The rows below come in pairs that one turn or mirror swaps. Which row does each named row swap with?
Ver: [-22   4  13 -23   2 -24   6 -11 -24   8   1 -10   5   5 -12 -15]
Diros: [  2  -8   4  -6  15 -10  31  10  22  -3 -11 -34  18  -1   0  21]
siv: [ 16  12  16 -11  -2 -27  25  14   4  -8   7  16   9   1 -19  14]
Bib: [  4  -3  19 -19  17   1  -6 -20  20 -18  15 -31  -1   2   1 -11]
Viga: [-30   1  -7  16  10 -11  19   5  -2  -6   4  -2  -7  11  -9   4]
Tuf: [  0   2  -2   6   1 -20  19  23   1 -18  -3  19  -1  10  -8   4]
Sodi: [  4  -2 -10 -19 -11 -24  25 -17  19 -10  11 -31  31  -2   0   2]
razam: [  1  -5  -5 -10  -3  -7  29   2  24 -11   7 -35  25 -12   0  14]
rure: [-31  -1  -4  17  11  -7  13   2  -5  -3   6 -10  -1   7  -2  11]
vez: [ 10   3 -12 -23 -17 -19  23 -20  13 -14  15 -28  25  -2  -3   0]
gaku: [ -9  -8   9 -23   0 -21   1 -19 -25   7  -2 -24   8   7 -14 -13]
Lozi: [  4   8  14 -29  18 -13   7 -15  22 -20  -1 -31  -9   8  -2 -23]
gazan: [ 25  -3  17 -12 -15 -19  21  10   0 -11 -12   2  13   8 -26   3]
zibos: [-27   2 -11   8   9 -20  27   6  -1  -6  -6 -10 -15  17 -13  -4]
Tede: [ 16  27 -10 -11  12 -25  17 -14  16 -21  18   4  -7   6  -3   2]
keni: [ 14  23 -14 -11  20 -25  17 -15   7 -13  18   7 -11   6  -6   5]
zamud: [ 18   6  17 -16  -6 -30  21  17   3  -6   1  14  12   5 -18   9]
mef: [-28   9  12 -18   5 -25   9 -15 -19   7   9  -9   1   5 -14 -14]
Biti: [ 22  12 -10 -11  26 -24  16  -7   0  -6  11   4 -19   8  -8   9]
buto: [  9  -3   9 -26  19  -7   4 -15  27 -19   2 -33  -5   7  -3 -22]
fep: [-28   0 -10   6   9 -22  27   8  -4  -6  -8 -12 -11  17 -12  -5]
ropam: [  2 -19  18   2  -8  11  -6  -4   3 -13  15 -20   9   1  -6   5]
zeruk: [-22   5  -9  -8   7 -29  28   4   2 -11 -11 -17 -14  21 -16 -15]
bem: [ -3  -6  10 -24   0 -22   5 -20 -23  12  -4 -19  13  12 -18 -12]
sikav: [  4  -5  17 -15   7   4  -6 -15  21 -18  20 -31   1  -3  -1 -12]
tur: [ -2  -6   0  -9   1  -8  33   4  25 -14  -1 -34  24  -7   0  17]
risad: [ -8   9 -15 -19  19 -31   5 -15 -17   1  12   1  -2  11   0 -11]
nulu: [  3 -17   0  -9  18  -4  28  12  18  -8 -10 -35  17  -5   0  16]
ludur: [ 23   1   0 -12  33 -18  15   6  -8  -2   3   1 -16   7 -11  17]
mub: [  6   5  17 -22  18  -5   2 -19  21 -18   0 -33 -10   6  -2 -18]
kitu: [  5 -18  23  -2  -3  10  -7  -6   5 -19  12 -18   6  -7  -3  -1]
Baga: [ 23   3  14 -17  -9 -29  21  11  -1 -10  -8   5  17   7 -29   5]
gigo: [ 28  -3  13 -13 -16 -24  19  14   5 -13  -7  -1  15   9 -21   9]
Meno: [  1 -12   7  -8  20  -9  29  17  16  -2 -11 -29  15  -1   1  21]
zir: [ 16 -16  18  -6  10   8  -7 -15   6 -11  18 -18   5  -5   2   0]
nidu: [ 26  12  -5 -13  27 -25  14  -5  -1  -8  10   6 -18   7  -8   7]
Bule: [-11  -5  14 -22   4 -22   2 -13 -26   8  -3 -15  10   9 -24 -12]
zok: [ -4  -4  -9  -9 -16 -17  33 -10  24 -16   3 -31  26   1  -1  -4]

Diros is swapped with mub
Bule is swapped with Baga
Viga is swapped with keni
Ver is swapped with zamud
zir is swapped with zok

